500 stands for zero in the data rows.
Here are some points:
np.array([193, 729, 585, 633, 714, 717, 701, 484, 276, 641, 573, 523, 547, 445, 539, 558, 571, 566, 476, 449, 473, 499, 534, 503, 484, 464, 491, 454])
np.array([728, 825, 0, 845, 297, 170, 0, 296, 577, 471, 408, 169, 387, 420, 562, 278, 259, 541, 681, 528, 485, 427, 412, 404, 637, 749, 412, 530])
np.array([796, 565, 999, 379, 189, 483, 284, 800, 445, 324, 572, 424, 363, 653, 565, 244, 495, 454, 502, 545, 476, 397, 453, 457, 584, 619, 458, 557])
np.array([97, 437, 366, 588, 612, 441, 663, 669, 388, 625, 591, 625, 591, 479, 397, 612, 612, 494, 482, 512, 497, 538, 551, 534, 478, 445, 503, 474])
np.array([871, 484, 992, 805, 329, 321, 166, 483, 559, 0, 556, 688, 323, 471, 605, 283, 432, 578, 581, 577, 496, 338, 386, 391, 557, 607, 490, 467])
np.array([999, 677, 92, 840, 999, 0, 368, 161, 831, 513, 393, 537, 524, 350, 579, 315, 402, 454, 596, 566, 417, 375, 420, 423, 577, 672, 559, 441])
np.array([900, 863, 716, 77, 98, 147, 576, 757, 658, 715, 440, 514, 419, 482, 594, 491, 488, 680, 498, 597, 518, 522, 446, 409, 487, 572, 450, 480])
np.array([452, 418, 425, 418, 577, 577, 335, 536, 406, 567, 532, 556, 553, 485, 448, 622, 609, 455, 475, 410, 537, 517, 562, 534, 472, 434, 467, 504])
np.array([780, 577, 136, 702, 721, 330, 329, 344, 581, 601, 487, 465, 535, 405, 487, 450, 519, 474, 535, 458, 473, 447, 550, 500, 543, 513, 522, 521])
np.array([569, 506, 241, 639, 441, 405, 467, 413, 507, 626, 496, 424, 621, 516, 442, 551, 556, 466, 479, 507, 489, 513, 544, 542, 478, 461, 476, 509])
np.array([999, 0, 262, 867, 781, 861, 999, 405, 402, 0, 616, 340, 404, 518, 296, 359, 423, 517, 549, 547, 558, 483, 373, 507, 469, 622, 448, 556])
np.array([0, 743, 999, 999, 369, 327, 644, 51, 463, 517, 120, 454, 151, 329, 430, 308, 202, 633, 606, 609, 488, 484, 387, 384, 590, 661, 552, 487])
np.array([45, 892, 0, 236, 472, 0, 487, 311, 83, 37, 676, 596, 368, 679, 602, 249, 449, 482, 476, 655, 451, 505, 473, 425, 598, 551, 447, 473])
np.array([482, 580, 324, 579, 574, 574, 571, 447, 598, 671, 489, 507, 547, 584, 368, 618, 647, 470, 480, 488, 492, 488, 588, 570, 442, 374, 493, 515])
np.array([391, 572, 603, 682, 309, 637, 270, 405, 479, 542, 497, 617, 436, 483, 422, 514, 452, 545, 529, 603, 505, 495, 442, 509, 526, 514, 515, 474])
np.array([209, 932, 687, 999, 139, 549, 590, 347, 75, 598, 204, 591, 369, 344, 546, 356, 554, 441, 409, 596, 430, 528, 376, 463, 594, 582, 487, 535])
np.array([138, 66, 999, 516, 561, 510, 369, 89, 638, 543, 308, 313, 479, 662, 517, 390, 549, 503, 510, 473, 513, 503, 494, 482, 452, 510, 495, 500])
np.array([495, 390, 530, 584, 372, 591, 379, 479, 458, 492, 531, 551, 532, 500, 445, 622, 583, 479, 456, 508, 475, 488, 551, 535, 466, 408, 503, 493])
np.array([441, 512, 288, 461, 356, 629, 632, 478, 569, 636, 482, 559, 641, 569, 369, 588, 590, 528, 487, 489, 477, 505, 572, 545, 431, 407, 496, 506])
np.array([747, 0, 0, 699, 775, 201, 0, 861, 0, 246, 96, 0, 618, 208, 512, 443, 511, 587, 524, 543, 486, 565, 396, 434, 599, 681, 535, 510])
np.array([490, 412, 428, 600, 621, 664, 477, 474, 513, 548, 518, 583, 639, 481, 406, 674, 639, 465, 430, 475, 505, 574, 566, 591, 439, 429, 486, 490])
16 more points follow, each with its number after it:
np.array([529, 727, 724, 269, 0, 313, 630, 627, 623, 550, 424, 606, 759, 578, 491, 677, 494, 585, 363, 726, 602, 636, 605, 690, 406, 299, 578, 454]) 0
np.array([544, 482, 395, 253, 380, 511, 499, 516, 480, 654, 464, 559, 534, 480, 452, 559, 599, 456, 532, 461, 468, 531, 542, 521, 401, 421, 486, 480]) 1
np.array([544, 737, 475, 377, 653, 480, 355, 602, 567, 555, 517, 549, 325, 554, 415, 558, 530, 489, 502, 452, 536, 511, 512, 532, 416, 463, 526, 488]) 2
np.array([727, 330, 587, 211, 735, 388, 816, 505, 408, 786, 465, 610, 568, 515, 413, 664, 570, 459, 480, 468, 469, 504, 590, 572, 466, 399, 486, 480]) 3
np.array([506, 585, 39, 589, 329, 297, 314, 434, 408, 582, 415, 350, 475, 558, 376, 516, 448, 478, 545, 483, 521, 499, 461, 502, 483, 471, 503, 492]) 4
np.array([71, 146, 728, 589, 632, 300, 515, 412, 571, 662, 471, 548, 542, 520, 442, 620, 597, 473, 455, 497, 500, 535, 562, 546, 469, 450, 526, 490]) 5
np.array([909, 431, 0, 0, 999, 615, 414, 239, 517, 527, 214, 582, 0, 433, 514, 313, 396, 437, 654, 641, 532, 512, 458, 434, 492, 534, 442, 493]) 6
np.array([481, 0, 759, 149, 595, 698, 259, 276, 405, 570, 526, 414, 543, 792, 600, 516, 473, 564, 582, 539, 487, 458, 476, 537, 512, 587, 484, 549]) 7
np.array([667, 318, 69, 42, 894, 612, 324, 447, 334, 494, 360, 457, 207, 425, 482, 454, 484, 556, 522, 404, 584, 483, 481, 500, 526, 576, 431, 475]) 8
np.array([360, 562, 312, 601, 196, 510, 528, 423, 291, 547, 421, 613, 644, 557, 405, 602, 552, 422, 492, 432, 516, 527, 555, 506, 496, 448, 490, 475]) 9
np.array([557, 0, 307, 490, 496, 966, 829, 999, 510, 394, 492, 471, 414, 627, 347, 482, 542, 520, 467, 604, 511, 489, 405, 465, 508, 486, 516, 553]) 10
np.array([528, 621, 306, 446, 126, 385, 593, 433, 617, 563, 396, 550, 631, 612, 513, 647, 537, 560, 502, 480, 537, 522, 483, 504, 472, 450, 462, 493]) 11
np.array([460, 307, 478, 626, 307, 676, 705, 472, 492, 507, 580, 443, 510, 466, 417, 611, 597, 409, 481, 445, 518, 516, 581, 543, 433, 449, 516, 480]) 12
np.array([725, 849, 999, 212, 579, 444, 0, 880, 436, 419, 479, 469, 474, 634, 529, 161, 470, 522, 465, 425, 447, 513, 435, 460, 580, 624, 468, 472]) 13
np.array([160, 260, 615, 284, 441, 548, 334, 212, 653, 603, 620, 583, 501, 482, 616, 417, 447, 414, 500, 522, 552, 519, 506, 530, 526, 567, 542, 513]) 14
np.array([217, 686, 284, 85, 462, 335, 657, 364, 406, 316, 438, 570, 486, 552, 417, 668, 609, 459, 400, 503, 472, 527, 539, 537, 457, 469, 505, 499]) 15
Which three of these numbered points are nearest to each point below by angle, seen from the average point of the first points? Their numbers follow each, nearest first.
np.array([510, 271, 582, 493, 427, 625, 604, 501, 394, 530, 586, 519, 591, 507, 423, 666, 609, 420, 471, 448, 505, 475, 568, 543, 420, 383, 485, 476]) > 12 3 1
np.array([999, 413, 999, 538, 391, 158, 177, 594, 423, 0, 560, 641, 305, 560, 604, 147, 317, 525, 539, 662, 586, 368, 368, 369, 459, 717, 475, 488]) > 13 7 0
np.array([0, 238, 999, 883, 556, 317, 726, 305, 413, 900, 466, 386, 430, 471, 375, 666, 488, 525, 414, 488, 564, 392, 488, 493, 446, 532, 672, 535]) > 5 14 12
np.array([706, 965, 961, 309, 0, 469, 702, 800, 736, 376, 425, 326, 536, 505, 632, 537, 544, 591, 523, 492, 626, 484, 513, 458, 532, 574, 487, 480]) > 0 13 11
np.array([654, 246, 328, 342, 606, 626, 384, 491, 177, 561, 425, 441, 535, 439, 511, 516, 548, 461, 511, 425, 573, 505, 515, 552, 503, 469, 521, 485]) > 8 7 1
np.array([582, 856, 328, 476, 656, 370, 469, 509, 688, 608, 427, 419, 261, 648, 509, 593, 534, 483, 529, 520, 494, 498, 556, 547, 493, 424, 551, 516]) > 2 6 15
np.array([482, 460, 324, 450, 447, 427, 530, 471, 473, 681, 478, 460, 593, 546, 409, 593, 598, 444, 500, 436, 485, 525, 560, 526, 445, 427, 485, 488]) > 1 3 11
np.array([510, 469, 51, 504, 282, 899, 576, 746, 708, 542, 468, 595, 471, 494, 475, 291, 467, 585, 432, 676, 451, 473, 462, 431, 511, 574, 488, 485]) > 10 1 12
np.array([474, 407, 317, 556, 304, 629, 585, 527, 523, 602, 546, 487, 603, 594, 395, 573, 580, 456, 416, 474, 462, 533, 599, 523, 459, 409, 499, 519]) > 12 9 1
np.array([421, 0, 803, 857, 478, 999, 919, 715, 698, 104, 242, 403, 156, 742, 712, 309, 383, 555, 654, 577, 554, 526, 334, 422, 603, 585, 473, 416]) > 10 12 7
np.array([166, 887, 38, 0, 206, 294, 950, 258, 437, 0, 38, 636, 597, 589, 552, 608, 481, 480, 427, 488, 541, 462, 544, 502, 487, 525, 522, 528]) > 15 11 9
np.array([731, 723, 999, 652, 167, 398, 67, 682, 543, 141, 478, 561, 312, 497, 549, 223, 392, 543, 496, 558, 493, 400, 306, 431, 546, 673, 402, 581]) > 13 0 2
np.array([743, 377, 0, 482, 456, 583, 274, 453, 382, 589, 435, 360, 409, 413, 537, 311, 452, 476, 470, 497, 566, 546, 423, 536, 478, 617, 499, 529]) > 8 6 4
np.array([808, 426, 483, 536, 84, 557, 943, 408, 610, 501, 727, 441, 368, 569, 568, 419, 492, 453, 582, 388, 440, 516, 483, 430, 553, 521, 536, 535]) > 12 11 10
np.array([423, 637, 0, 943, 0, 293, 57, 432, 318, 362, 414, 427, 471, 431, 493, 290, 215, 582, 550, 558, 465, 429, 504, 461, 533, 584, 473, 568]) > 4 9 11
np.array([507, 656, 337, 323, 857, 410, 372, 467, 624, 560, 489, 474, 205, 534, 399, 666, 586, 378, 382, 483, 478, 566, 593, 543, 459, 443, 528, 534]) > 2 8 6
np.array([858, 471, 54, 713, 942, 558, 540, 184, 675, 549, 387, 576, 539, 495, 449, 368, 574, 465, 435, 546, 474, 475, 474, 488, 507, 546, 489, 474]) > 6 8 3
np.array([793, 345, 704, 544, 704, 255, 575, 495, 419, 422, 524, 600, 583, 516, 502, 581, 560, 494, 473, 491, 492, 567, 520, 528, 442, 406, 504, 479]) > 3 5 7
np.array([906, 57, 300, 525, 635, 934, 999, 248, 375, 429, 690, 454, 394, 558, 427, 339, 409, 608, 506, 427, 501, 601, 383, 551, 564, 542, 504, 509]) > 10 12 3
np.array([404, 512, 220, 603, 327, 498, 513, 510, 457, 602, 469, 499, 608, 586, 337, 576, 541, 477, 489, 486, 496, 509, 535, 557, 416, 434, 495, 475]) > 9 11 4
np.array([999, 426, 0, 999, 112, 12, 498, 213, 639, 21, 733, 1, 457, 242, 670, 213, 306, 541, 555, 573, 411, 545, 322, 425, 628, 635, 559, 564]) > 4 11 6
np.array([732, 320, 566, 394, 685, 243, 673, 500, 377, 690, 493, 512, 621, 500, 450, 656, 533, 475, 439, 508, 500, 531, 529, 551, 458, 417, 525, 511]) > 3 1 5
np.array([145, 338, 702, 0, 587, 515, 58, 89, 837, 415, 825, 376, 652, 463, 602, 190, 455, 472, 627, 565, 491, 446, 351, 469, 609, 676, 483, 598]) > 14 7 13
np.array([638, 504, 760, 358, 633, 475, 251, 651, 392, 534, 448, 608, 563, 578, 473, 464, 546, 484, 448, 442, 522, 547, 550, 504, 500, 491, 466, 464]) > 13 2 7
np.array([0, 831, 187, 352, 586, 0, 737, 247, 59, 296, 563, 613, 546, 714, 627, 329, 557, 458, 486, 419, 521, 563, 491, 519, 492, 446, 505, 488]) > 15 9 4
np.array([485, 515, 171, 805, 0, 431, 352, 395, 373, 413, 504, 329, 481, 472, 532, 491, 346, 535, 521, 506, 493, 526, 445, 503, 535, 501, 423, 588]) > 4 9 11
np.array([288, 576, 418, 595, 700, 763, 636, 675, 399, 607, 571, 576, 563, 500, 375, 589, 576, 478, 463, 460, 546, 518, 551, 522, 465, 450, 495, 521]) > 10 12 2
np.array([488, 505, 502, 378, 431, 517, 314, 599, 432, 631, 561, 604, 513, 524, 442, 585, 626, 457, 501, 429, 512, 510, 529, 505, 455, 420, 526, 512]) > 1 2 3
np.array([638, 769, 999, 999, 0, 177, 632, 561, 752, 145, 638, 496, 312, 328, 512, 420, 340, 606, 532, 483, 529, 528, 354, 533, 488, 554, 489, 518]) > 0 13 11
np.array([401, 509, 858, 708, 332, 591, 635, 483, 471, 570, 442, 508, 450, 463, 356, 611, 565, 438, 506, 479, 483, 502, 547, 542, 490, 403, 512, 483]) > 12 5 0
np.array([766, 649, 111, 803, 659, 0, 175, 410, 534, 907, 588, 260, 455, 167, 999, 250, 600, 563, 416, 402, 475, 550, 491, 480, 732, 744, 468, 530]) > 4 6 8
np.array([999, 640, 248, 479, 320, 0, 403, 460, 532, 683, 460, 416, 507, 457, 723, 372, 323, 510, 444, 567, 545, 443, 310, 448, 512, 635, 487, 485]) > 4 11 6
np.array([872, 275, 730, 471, 553, 229, 999, 445, 461, 598, 662, 485, 521, 522, 455, 587, 535, 475, 498, 457, 505, 539, 516, 518, 523, 417, 516, 495]) > 3 12 1
np.array([481, 521, 799, 503, 296, 584, 421, 590, 486, 522, 469, 511, 511, 524, 417, 545, 561, 405, 470, 485, 467, 495, 545, 535, 500, 460, 513, 505]) > 0 12 1
np.array([175, 224, 485, 617, 587, 408, 580, 672, 500, 668, 489, 556, 562, 463, 422, 660, 611, 465, 447, 473, 482, 523, 567, 529, 450, 400, 515, 493]) > 5 12 3
np.array([937, 227, 436, 232, 788, 656, 979, 281, 430, 696, 501, 625, 435, 606, 415, 517, 424, 529, 522, 467, 439, 496, 454, 520, 529, 576, 490, 547]) > 3 6 8
np.array([866, 924, 999, 770, 755, 43, 606, 776, 816, 286, 576, 444, 624, 488, 589, 416, 452, 584, 464, 561, 535, 527, 562, 583, 534, 480, 448, 520]) > 13 0 2
np.array([542, 285, 637, 602, 385, 631, 116, 385, 442, 356, 431, 497, 499, 522, 610, 472, 526, 477, 468, 530, 467, 510, 514, 468, 543, 525, 486, 453]) > 7 14 13
